In the rows, zero is written as 128.
Each path below is one point turned by a fixed rotation once a step. After each direction that follows a path, write how fast that rotation turns it, in degrees a step (0 if it stays still).
Each turn is a multiple of 5 degrees from 10 to 175, or 0.
Each row of a path follows its step; steps can be skipped.
Path 1:
step 0: [110 125 120 118 131 123 130 126 110 133 134 132 118 131 122 152 128 150
 139 121 129 116 107 128 134 122 129 131 127 111 125 127 128 138 135 126
 126 131 133 135 147 119 123 120 126 121 122 123 128 126 126 136 126 129
 133 122 136 131 135 128 120 122 133 127 143 127 115 119 130 127 112]
step 1: [119 123 124 124 115 127 123 130 124 131 139 140 134 137 132 129 132 140
 139 119 133 138 132 131 136 124 118 126 134 116 126 128 119 127 138 136
 118 129 123 132 120 120 120 142 130 140 109 139 135 132 135 131 126 144
 140 128 116 127 143 122 102 120 139 129 128 115 136 128 119 130 129]
step 2: [112 130 112 138 135 120 126 132 137 133 145 137 119 128 116 120 140 125
 124 128 129 138 127 122 140 125 117 121 124 131 133 113 121 143 138 129
 129 138 117 119 134 124 138 140 129 128 130 136 120 126 135 112 132 141
 136 129 137 144 122 126 131 128 130 122 118 117 137 136 125 125 144]
step 5: [118 123 117 119 121 120 122 145 120 127 143 126 122 134 123 122 133 142
 139 124 119 131 122 123 129 113 133 116 121 132 129 123 129 126 136 131
 124 137 124 126 126 120 133 114 134 129 113 134 112 134 146 129 122 143
 124 130 111 119 140 136 113 133 123 132 136 129 133 125 128 148 133]
step 6: [112 126 127 133 138 100 120 125 122 127 127 126 125 132 127 123 133 132
 119 129 125 136 140 118 143 137 130 129 126 116 127 136 122 132 126 129
 126 144 118 128 133 119 143 127 129 147 128 124 119 134 130 114 121 149
 121 127 127 131 122 114 121 126 134 135 120 112 122 139 118 137 128]
step 8: [114 126 132 128 108 129 144 119 124 133 133 124 126 134 139 127 131 137
 138 118 129 126 118 132 133 116 119 133 128 127 122 129 126 131 125 133
 129 142 133 135 125 125 131 138 132 124 101 138 123 129 135 145 117 127
 138 120 131 129 142 126 118 118 144 115 128 118 121 124 134 113 123]
step 9: [126 127 113 125 129 114 134 136 122 136 151 138 136 121 122 120 136 136
 132 123 121 125 130 126 144 123 133 121 121 137 126 115 117 136 142 126
 123 148 122 129 134 133 130 138 143 126 117 126 138 121 132 130 124 134
 134 141 121 134 138 140 124 130 134 122 114 122 141 124 119 130 136]
step 11: [110 124 126 131 116 121 123 121 118 127 128 120 107 116 118 136 118 135
 128 137 114 126 112 126 137 142 128 137 123 120 118 135 131 121 132 127
 132 128 133 126 150 128 143 124 128 131 135 129 125 120 149 126 127 120
 142 125 142 134 129 122 125 120 130 130 129 124 119 135 119 127 113]
step 13: [115 122 127 130 128 108 132 120 122 137 144 141 130 137 124 110 131 136
 140 134 123 138 130 128 139 122 139 120 124 126 128 119 115 132 122 124
 126 143 123 117 126 118 132 124 130 131 114 140 117 145 123 119 123 143
 110 122 134 139 125 129 118 127 137 132 126 118 137 123 127 128 126]
step 16: [122 128 121 125 108 111 120 132 114 146 143 124 124 117 125 120 122 131
 139 119 112 126 117 133 129 132 128 127 123 135 124 125 131 121 140 134
 136 142 132 138 132 129 133 128 136 117 107 132 129 128 133 146 137 134
 136 127 120 126 145 133 127 136 127 118 123 134 141 135 125 124 129]
step 18: [104 118 120 125 143 120 128 124 120 127 126 139 108 116 120 135 114 145
 128 129 121 124 123 128 152 134 135 140 125 116 118 125 124 136 123 125
 123 129 129 122 137 124 129 121 114 125 132 129 130 131 142 122 123 126
 124 144 134 134 119 124 131 134 136 136 130 126 122 124 132 138 126]
Directions:
[129 131 128 126 127 129 132 130 127 125 127 132 129 130 127 127 129 133
 127 129 128 125 126 129 131 125 133 129 128 128 126 127 128 129 127 126
 124 130 128 128 125 130 124 128 127 126 127 126 128 129 128 128 124 127
 125 130 129 128 128 128 128 128 126 127 127 129 129 124 129 127 124] -> 80
[127 129 128 128 132 129 127 127 130 129 124 128 128 127 131 129 128 126
 128 129 128 128 126 128 131 129 132 129 130 128 126 130 129 131 128 128
 131 123 124 127 132 129 131 128 126 123 130 127 128 129 130 126 125 130
 127 125 129 126 129 126 127 127 128 128 123 130 126 126 129 129 128] -> 95
[129 128 130 128 129 132 129 127 129 129 130 127 127 129 130 126 127 126
 129 126 127 129 128 128 130 125 126 127 126 129 126 127 130 134 130 133
 127 130 126 123 125 127 127 131 128 128 127 127 132 127 124 127 128 126
 127 126 130 130 129 127 129 127 131 129 128 126 128 128 128 128 129] -> 60
[125 129 128 125 127 130 130 127 131 132 129 126 128 128 126 129 131 128
 129 129 132 129 127 126 127 126 130 127 129 128 127 129 130 129 125 126
 131 127 131 124 128 124 126 124 126 127 126 126 127 125 127 125 129 128
 127 131 126 129 130 130 128 128 126 127 129 125 125 129 130 128 130] -> 145
[127 132 125 130 130 126 130 125 124 126 126 127 132 127 130 131 129 127
 128 129 128 127 129 130 127 129 127 126 128 128 127 126 127 128 132 126
 130 131 128 125 129 128 129 126 129 128 125 129 130 129 126 125 129 129
 125 129 131 129 127 125 130 131 125 132 129 129 127 131 128 126 128] -> 100
